Here is a table of points, one per row:
[-0.2 -0.1  0.9  0.5 -0.7 -1.1  1.8  0.5 -0.7 -1.2 -1.   1.7 -1.5  0.5
 -0.6  0.5 -0.2 -1.1 -1.   0.9  0.5 -0.6 -1.8  1.3]
[-1.1  0.2  0.1  0.4 -1.3 -0.5 -1.7 -1.4 -1.1 -1.3 -0.9  0.3  0.  -0.2
  0.8  0.7 -0.4 -2.2 -0.9  0.3  0.2 -1.   0.3 -1.1]
[ 0.8 -0.3 -0.1  0.3  1.4  0.8 -0.3  0.6 -0.4 -0.7 -0.9 -1.9  0.7 -0.6
  1.3 -0.4  0.2  2.2  2.3  2.8 -1.1  1.2  1.4 -0.5]
[-1.   0.2  0.4 -0.5  2.6  0.7 -1.2 -0.1  1.   1.5  1.7 -1.8 -0.8 -1.
  0.8  0.9  2.3  0.6  1.6 -0.2 -0.4  0.5  0.7 -0.9]
[-0.3 -0.5  1.1 -0.3 -0.1  0.8  1.2  1.5  0.3  0.7  0.8  0.8 -1.6  1.
 -0.8  0.7  0.5 -0.8  0.8  0.6  2.3 -0.7  0.2  0.3]
[-1.2  0.2 -0.5  0.1 -0.5 -0.2  0.3  0.6 -0.2  1.1 -1.4 -1.2  1.4 -0.9
  0.2 -0.2  0.  -1.8  1.  -1.2 -0.1 -2.  -0.4 -0.1]
[-1.4  0.1 -0.4 -1.2 -0.3 -1.4 -1.2  0.8 -1.5  0.2  0.  -1.4 -0.2 -0.2
 -0.5  0.4  0.4  0.   0.3 -0.6 -0.4 -0.2  0.5 -0.9]
[-0.8  0.2  1.1 -0.4 -1.2 -0.8 -1.6 -0.7 -1.   0.3 -0.3  0.4  0.4  0.5
 -0.4  0.2  0.2 -0.4 -0.5 -2.1  0.6 -0.8  0.  -0.4]
[-1.3 -0.2  0.9  0.2  0.2  0.2 -0.1 -1.  -0.3 -0.5 -0.4  1.5 -1.4  0.
 -0.6 -0.3 -0.3 -0.3 -1.2 -0.5  1.5  0.1 -1.5  0.3]
[ 1.   0.3 -0.2 -0.9  0.8  0.3  1.4  0.   0.4 -1.  -0.2 -0.7  0.2 -1.2
  0.5  1.3 -0.1  2.4  0.9  2.4 -1.4  1.1  0.4  1.2]
[ 2.3 -1.5  1.1  0.8  1.5  0.  -1.1  1.3  0.4 -0.3  0.3  0.8  0.7  0.8
  0.  -0.5  0.2  0.7 -1.1  1.7  1.2  0.2 -0.1  0.1]
[-1.6  0.6 -2.1  0.   0.6  0.1  0.9  0.8  0.3  0.  -1.1 -0.1  1.7 -0.5
 -1.4 -2.1  1.1 -0.3  0.2 -1.5 -1.3 -0.6  0.4  0.3]
[-2.   1.2  0.  -1.9 -0.7 -0.2 -0.6 -1.4 -0.8  0.1 -0.4 -0.8  0.8  0.3
 -0.4 -0.3 -0.7 -1.3 -0.9 -3.1 -0.4 -0.3 -0.7 -0.2]
[-1.9 -0.7 -0.4  0.6 -2.  -0.5 -1.3 -2.7 -0.4  0.6 -1.4 -0.9  0.8  1.4
  0.5  0.3 -1.3 -2.  -0.4 -1.5 -0.3 -1.2 -0.3 -0.1]
[ 2.4  1.3 -1.2  0.  -0.5  1.4  1.  -0.2  0.4 -0.5 -0.1  1.2  1.5  0.
  0.2 -0.9 -0.1  2.   0.4  0.1 -0.4  1.3  0.8  0.3]
[ 0.4 -0.2  1.4  0.6 -0.5 -0.1  2.2 -0.1  0.7 -1.1 -0.9  1.3 -1.4  1.
  0.   1.1 -0.8  0.2 -0.7  0.5  0.   0.6 -0.8  2.3]
[ 1.   0.8 -0.8  1.5  0.4  1.4  0.8  0.2  0.6  0.2  0.5  0.7  1.5 -1.3
 -0.6  1.4 -0.7  0.6 -1.3 -1.2  0.  -0.6 -1.4  0.9]
[-0.7 -0.4  0.7 -0.1  1.8  0.6 -0.3  0.1  0.7  1.3  1.4 -1.  -0.4  0.1
  1.9 -0.1  1.6  0.   0.7  0.   1.2 -0.1 -0.1 -1.3]
[-0.1  0.7  1.6  0.6 -0.5 -1.1  1.2  1.9  1.1  0.1  1.   0.6 -0.3  0.2
 -1.3  0.5  0.6 -1.  -0.2  0.2  0.8  0.6  0.3  0.5]
[ 2.2  0.8 -1.1  0.5 -0.3  0.5  0.   0.6  0.4 -1.2  0.4  0.8  0.  -0.2
  0.2  0.   0.   1.4  2.2  1.5 -2.6  1.8  1.4  0.9]
[ 1.2  0.8 -2.  -0.7  0.  -0.3  0.1 -1.4  1.4  1.   1.5  1.5  1.  -1.5
 -0.4 -1.4  0.1  0.  -0.6 -1.  -1.2 -0.3  0.8  0.1]
[-1.1 -0.1 -1.7 -0.4 -1.5 -1.6  0.  -0.8 -0.9  0.4 -1.  -0.2  0.8 -0.3
  0.  -0.9 -0.7 -1.3 -0.1 -2.  -0.9 -0.8 -0.5  0.5]
[-1.8 -0.4 -1.7  0.1 -1.1  1.1  0.2 -0.1 -2.5  1.3  0.8 -1.   1.5 -0.7
 -0.6 -3.3  0.3  0.2  0.5 -3.5 -3.   0.4  0.6 -1.7]
[ 0.8 -0.1  1.  -1.   0.  -0.3  1.4  0.5  0.5 -0.3 -1.3  0.6 -0.4  1.1
 -0.9  1.6 -0.4  0.7 -0.3  0.3  0.6  0.8 -0.7  2.7]
[-0.8 -0.8  1.7  0.6  0.  -0.4 -0.3 -0.7  0.9 -0.1 -0.3  0.7 -0.6  1.
  0.6 -1.   0.4 -1.5 -1.7  0.5  1.4 -1.  -0.4 -0.5]
[ 0.  -1.  -0.8  1.6 -0.3 -0.8 -1.2 -1.3  0.   0.1 -0.1 -0.3 -0.5 -0.3
 -0.4 -0.3 -0.2 -1.1  0.  -0.5 -1.  -0.8  0.5 -1.7]
[ 2.6 -1.1 -0.1  0.7  1.9 -0.3 -1.8  0.7 -0.3  0.6  0.8 -0.8  0.7 -0.9
 -0.6 -0.9  0.4  0.9  0.1  1.9  1.6  0.4  0.4 -1. ]
[ 1.5 -0.7 -0.6  0.3  0.4  1.2 -0.2 -0.6 -0.3 -0.3 -0.3  1.1  1.4  0.3
 -1.3  0.8 -1.1  0.  -1.3  0.1 -0.3  0.1 -1.   0.2]
[ 0.6 -0.9 -0.7  1.4 -0.2  1.1  0.2 -1.7  1.  -0.2 -0.2  0.8  0.4  0.8
 -1.2  1.8 -2.1  0.  -1.1  0.1  1.6 -0.7 -1.1 -0.4]
[ 2.1 -0.7  0.8  0.   0.1  0.6 -0.6 -0.6 -1.   0.2  0.4  1.5 -0.6  0.5
  0.2  0.6 -1.   1.  -1.   1.7  1.2  0.8 -0.1 -0.2]
There is one direction along which these points spread out most. Take the direction at right angles to it along which they spread out most. Go by this last direction. How far along it is each point below, from 0 to 99? The average is 50, and the first point in the table lies past the average. One standard deviation of the points above along it is 16.
[-1.5 -0.3 -0.7 -0.6 -0.8 -0.8 -1.   0.8 -0.8  0.6 -1.  -1.   1.7  0.6
  0.1 -1.2  0.2 -1.3  0.7 -1.7 -1.  -1.1 -0.7  0.6] 44
[-1.  -0.4  0.8  0.   0.3  0.2  2.3 -0.1  0.8 -1.4 -1.4  0.9 -1.4  1.5
  0.2  0.  -0.6 -1.1 -1.   0.7  1.2  0.9 -1.2  1.9] 76
[-1.9 -0.8  1.1 -1.1  0.9  0.2 -0.3  0.2  0.5  1.   1.6 -1.9 -1.2 -0.6
  1.   0.4  0.4  0.  -0.2  0.7  1.   0.1 -0.8 -1.3] 48
[ 1.8  1.7 -1.2  0.6 -1.6  0.1  0.1  0.3  1.4 -1.1  1.4  0.3  1.5  0.
  0.6 -0.9 -0.2  2.1  0.7 -0.1 -2.1  1.  -0.2 -1.3] 28
[-0.2  0.1  0.  -0.4  1.9 -0.2 -1.1  0.5 -0.4  1.5  0.9 -1.1 -0.5 -1.1
  2.1  1.9  1.5  0.3  1.2  0.6  0.2  0.9  0.6 -1.4] 32
[-0.2 -0.8 -0.2  0.5 -0.6 -1.5 -1.1  0.1 -1.4  0.5  0.1 -0.2 -1.5 -0.5
 -0.2 -0.5 -0.6  0.2  0.3  0.1  0.3 -1.7  0.8 -1.3] 49
[ 1.7  0.8 -1.6 -0.3  0.4 -0.1  0.   0.   0.7 -1.   0.5 -0.8 -0.3 -0.7
  0.6 -0.7  0.2  1.8  2.1  1.5 -1.7  1.4  2.2 -0.1] 20
[ 0.2  1.2  0.2  0.4  0.  -0.2  0.6  2.2  0.3 -0.7 -0.3  0.4 -1.4  0.6
 -0.9 -0.3  0.2  0.2 -1.2 -0.3  1.3 -0.2  0.5  1. ] 60
[-0.5  0.5  3.  -2.3 -0.5  1.   1.4  0.7  0.3 -0.5  0.8 -0.8 -2.9  0.7
  1.1  1.1  0.5  0.   0.8  1.5  1.   0.3  1.   1. ] 59
